In the data rows, the value 128 means zero.
Here are some points, each followed by its number:
[127 126 114 109 103 117 139 126 113 111  80 123 129 128  76] 0
[106 132 173 169 140 174 103  64 109  87 131 139  94  49 121] 1
[ 85 112 117  92 105 155 152 146  85 149 107  64  42 110  98] 2
[253 156  97 137 124  53  22 176 134 111 195 175 175  46  54] 3
[174 102 144 110 155 115 139  91 141 139 126 145 162  94 137] 4
[103  70  63 159 115  90 164  95 142  85 117 105 129 135  93] 5
[ 78 101 168 162 161 137  87 160  92 168 127 177 102  91 108] 6
[ 98 142 164  52 144 117 111 124  61  93  76 157 173  81 153] 7
[101  86 202 152 140 101  93  90 100 106 166 148 190  87 151] 8
[108 209 115 234 157 208  48  99 143  85 137 176 107 106 108] 9
[129  89 170  99  59 123  99 138 135 159 138 165 175  73 172] 10
[170 184 177 188 127 118 156  93 157  98  39 163 197 111  77] 11
[122 105 124 148 132 146 184 124 124 159 138 110 134 168 162] 12
[204 142  87 145 103 183  33 133 118 139 156 255 247  82 229] 13
[ 62  84  90 133 143 195  85 192  51 113  95 142 160 128 129] 14
[174 163 141  77 134 200 138 158 100 128  93   0 149 161 133] 15
[166 101 130  91  51  92 136 117 144  47 199 164  73  81 136] 16
[153 194 193 171 131 125 124 133 116 160  65 161  89 120 150] 17
[ 99 122 106 152  84  79 155 104 113 139 153 153 110 139 103] 18
[119  58  96 154  41  98 245 102 146  15 154 150   0  51  57] 19
[139 117  96 173  41 153 129 146 133 111 183 132  88 130 143] 20
[154  87  70 126 161 101 100  79 186 161 122 134 182 230 136] 21
New points follow, each followed by the number of its nearest point above by angle, seen from the average point of the numbered points.
[118 118 115 119 147 150 115  98 162 182 147 124 143 175  87] -> 21
[160  98 221 115  72 139 107 117 144 104 133  59 105 157 255] -> 15
[189 107  64 113 143 110 108  73 137 116 122 141 198 194 117] -> 21
[162 122 141 151 121 127  95 128 145 120  83 200 138 151  47] -> 11
[112 166 118 159 122 166 109 104 162 151 143 156 115 127 106] -> 9
[143 117 118 118  85 141 117 117 167  86 141 127  92 139  58] -> 19
[151 187 190 136 106 110 186 142 177 150  94  16 107 177 183] -> 15
[103 130  94 187 104 105 110 155  73 120 144 126 184 100 151] -> 14
[119  46  83 108 110  76 181  88 127 121 108 157  86 170 129] -> 5
[155 138 131 113 129 152 144 164 136 107 118 130  63 112 100] -> 2
[114  68 106 123 156 126 138 152  88 167 135  86 144 130  79] -> 2
[126 122 123  77 101  75 159 112 140 147 133  99 103 110 115] -> 2
[134 101 131 104 150 123 129 137 122 183 115  89 123  98 108] -> 2
[136 112 142 137 130 137  86  95  73 101  73 207 105 117 131] -> 7
[116 145 119 117 166 162 126 110 150 148 127 128 172 132 148] -> 21
[ 70 209 133  91 143 149  90 136 135 125 165 146  83 132 126] -> 9
[167 190 130 176 126 120 134 126 204 120 199 194 151  39 119] -> 3
[174 186  91 100 145 144  74 162 131 113 179 116 148 150  83] -> 3
[132 165 114 200 187 117 106 150 183  63 141  68 170 204 161] -> 21
[160 113 118  95 131 106 136 121 120 152 110 168 162 166 164] -> 21
[125 148  86 132 167 127 167 114 120 136 150 109 134 187 144] -> 12
[144 131 132 159  53 104 155 127 144  72 209 171  96 112 158] -> 16
[ 89  68 147 158 153 126  74 162  93 174 124 178  92 118 113] -> 6
[160 106 169 109 143 148 135 118 125 139  69  85 171 151 128] -> 15
[115  96 198 154 155  91 168  93 124  92 188 169 165  88 138] -> 8
[103 156 142 106 119 118 174 136 114  92 156  99  77 165  96] -> 2
[163 107 108 139 135 133  81  82 125 139  92 187 155 123  94] -> 21
[124 126  97 137 103 147  80 130 182 116 198  59 136 132 129] -> 20
[159 118 136 158 120 106 143 123  62  90 115 136  96 149 137] -> 17
[ 42 126 125  65 133 121 168 173 129 127 114 137 103 129 149] -> 2
[114 139  53  48 171  24 132 135 117 143 230 138 236  79  97] -> 3
[ 73 219 133 102 122 166  88 154 151 123 162 141  83 123 114] -> 9
[101 169 116  88 179  71 137 159 163 159  85 145 119  95  86] -> 0
[144 116 106 136 138 105 133 133 106 174 159  61 166  84 119] -> 15
[167  92  87 128 103 151 142 105 142 103 167 175 182 165 156] -> 21
[151 166 129  96  52 150  67 128 101 107 155 136 124  87  95] -> 3
[136 133 138 156 136 150 100 122 150 141  93 176 140  84  86] -> 11
[ 95 184 110 162 137 122 142 131 181  79 190 108 157 132 124] -> 9
[ 96 100 124 126 139 107 136 120 106 120 146 123  70 115 100] -> 2
